[[ 46.8  14.1  14.5 -43.2  40.1   6.2  -8.7   9.9]
 [ -4.1 -22.6  -0.7  10.4 -38.3   2.9  19.2   1.5]
 [ -0.2 -46.3  18.5  11.1 -53.6   1.7   0.6 -27.5]
 [ 46.8 -52.5  66.2 -38.2 -51.4  20.5  26.9 -31.3]
 [-60.4  72.4 -21.5  23.6  45.2   0.0  27.2  23.7]
 [ 34.1 -40.7 -10.3  -7.9 -32.2  -2.9  -3.8  10.6]
 [  5.5 -53.8 -32.1  25.4 -56.1 -12.2 -13.2   5.5]
 [ 58.2 -25.0  -7.8 -29.9   9.6  -4.8 -29.4  10.6]
 [ -6.5 -10.6  21.5  -2.1 -41.8  14.7  54.7   6.0]
 [ -0.1  12.0 -17.1   2.8  26.5  -8.5 -26.0   3.2]
 [ 13.0  -7.4  11.9  -6.5  22.2  -6.6 -51.2 -32.0]
 [ -6.3   2.1  -7.0   8.0  17.7  -9.4 -36.0 -15.6]]
->
[[ -4.1 -22.6  -0.7  10.4 -38.3   2.9  19.2   1.5]
 [ 46.8 -52.5  66.2 -38.2 -51.4  20.5  26.9 -31.3]
 [ 34.1 -40.7 -10.3  -7.9 -32.2  -2.9  -3.8  10.6]
 [ 58.2 -25.0  -7.8 -29.9   9.6  -4.8 -29.4  10.6]
 [ -0.1  12.0 -17.1   2.8  26.5  -8.5 -26.0   3.2]
 [ -6.3   2.1  -7.0   8.0  17.7  -9.4 -36.0 -15.6]]

[[-72.0  40.2  11.2]
 [-72.1  36.3  15.3]
 [-71.2  31.3  20.7]
 [-34.1   4.2  10.0]
 [-28.3   1.6   5.1]
 [ -4.4 -17.3   0.2]
 [-22.8   3.3  -2.8]
 [-22.5  14.7 -15.8]
 [ -2.4 -15.8  -4.0]
 [-29.1 -17.4  27.7]
 [-37.5   5.8  11.3]
 [-72.2  40.1  11.6]]
->
[[-72.1  36.3  15.3]
 [-34.1   4.2  10.0]
 [ -4.4 -17.3   0.2]
 [-22.5  14.7 -15.8]
 [-29.1 -17.4  27.7]
 [-72.2  40.1  11.6]]

[[-12.7  20.7  27.6 -69.8  -5.6 -57.7  -1.7]
 [-15.7 -36.7 -18.5  -4.2 -31.9 -23.4  -7.4]]
->
[[-15.7 -36.7 -18.5  -4.2 -31.9 -23.4  -7.4]]

[[ 17.2   5.2  -1.6  -9.6  -1.4  -0.1  -4.1   3.1]
 [ -2.3  -1.2   8.0   4.1  -1.9   2.6   3.2   0.4]
 [ 34.9 -12.9  14.6 -23.5 -24.8  -8.0   6.9 -43.5]
 [ -4.3  -0.5  18.1 -16.8 -10.7   9.3  28.0   5.0]
 [-48.6  25.6  63.9 -47.6  66.1 -55.7  26.2 -71.6]
 [ -4.5   2.3  22.6 -17.0  -1.6  -0.1  23.9   4.5]]
->
[[ -2.3  -1.2   8.0   4.1  -1.9   2.6   3.2   0.4]
 [ -4.3  -0.5  18.1 -16.8 -10.7   9.3  28.0   5.0]
 [ -4.5   2.3  22.6 -17.0  -1.6  -0.1  23.9   4.5]]

[[-63.7 -27.0  -9.9  33.6  -0.5]
 [ 35.6  -2.8  38.5 -27.5 -55.8]
 [ -2.9 -31.5 -47.1  29.6  19.5]
 [-59.8  -4.7 -30.6  -6.6  38.3]
 [-19.6 -10.2 -35.4 -38.2  12.0]
 [-36.6  26.3  14.9 -38.4 -31.4]
 [ 12.1  18.4   6.0 -45.7 -43.3]
 [-44.4 -24.4 -45.2  28.4  28.7]
 [ 29.9 -12.1 -38.9 -21.0  19.3]
 [ -4.9 -24.6 -43.5   1.8  25.5]
 [-49.3 -27.0 -40.3  34.1  23.9]]
->
[[ 35.6  -2.8  38.5 -27.5 -55.8]
 [-59.8  -4.7 -30.6  -6.6  38.3]
 [-36.6  26.3  14.9 -38.4 -31.4]
 [-44.4 -24.4 -45.2  28.4  28.7]
 [ -4.9 -24.6 -43.5   1.8  25.5]]

[[-36.7  45.1 -17.6 -28.8]
 [ 22.0 -14.4   1.0   3.8]
 [  9.5  -4.4 -34.1  -6.7]
 [-34.0 -15.2  70.5 -15.9]
 [-74.8  34.9   5.0   0.1]
 [ -4.2  33.6 -44.1  23.6]
 [ 11.0  -7.1  22.5  12.7]
 [ 51.5   6.5 -13.0  59.5]
 [  4.2  -4.7  11.8   2.4]
 [ 34.3 -15.5   5.1  -5.2]
 [-68.0  29.7  -2.1 -35.5]]
->
[[ 22.0 -14.4   1.0   3.8]
 [-34.0 -15.2  70.5 -15.9]
 [ -4.2  33.6 -44.1  23.6]
 [ 51.5   6.5 -13.0  59.5]
 [ 34.3 -15.5   5.1  -5.2]]

[[ 61.2 -33.7]
 [-17.8 -11.9]
 [-22.2  26.2]
 [-20.5  59.6]
 [ 14.6 -26.0]
 [ 62.6  30.4]
 [-12.9  14.8]
 [ 28.5   9.4]
 [-29.3 -18.9]
 [-23.7  14.8]
 [ 36.3  47.1]
 [ 55.0 -12.1]]
->
[[-17.8 -11.9]
 [-20.5  59.6]
 [ 62.6  30.4]
 [ 28.5   9.4]
 [-23.7  14.8]
 [ 55.0 -12.1]]

[[-24.7 -30.6 -34.2  30.3  35.0  30.4 -54.5  21.0]
 [ 31.6  51.6  76.6  11.6   2.9 -18.5 -34.6  38.1]
 [  5.6  12.9   4.7 -14.6  13.9   0.0  31.3  -9.3]
 [-34.9 -63.9 -65.2  25.4  28.0  51.6 -51.3  16.7]
 [ 10.1  17.0  -7.4 -16.0  11.7   2.6  38.3  -2.4]]
->
[[ 31.6  51.6  76.6  11.6   2.9 -18.5 -34.6  38.1]
 [-34.9 -63.9 -65.2  25.4  28.0  51.6 -51.3  16.7]]
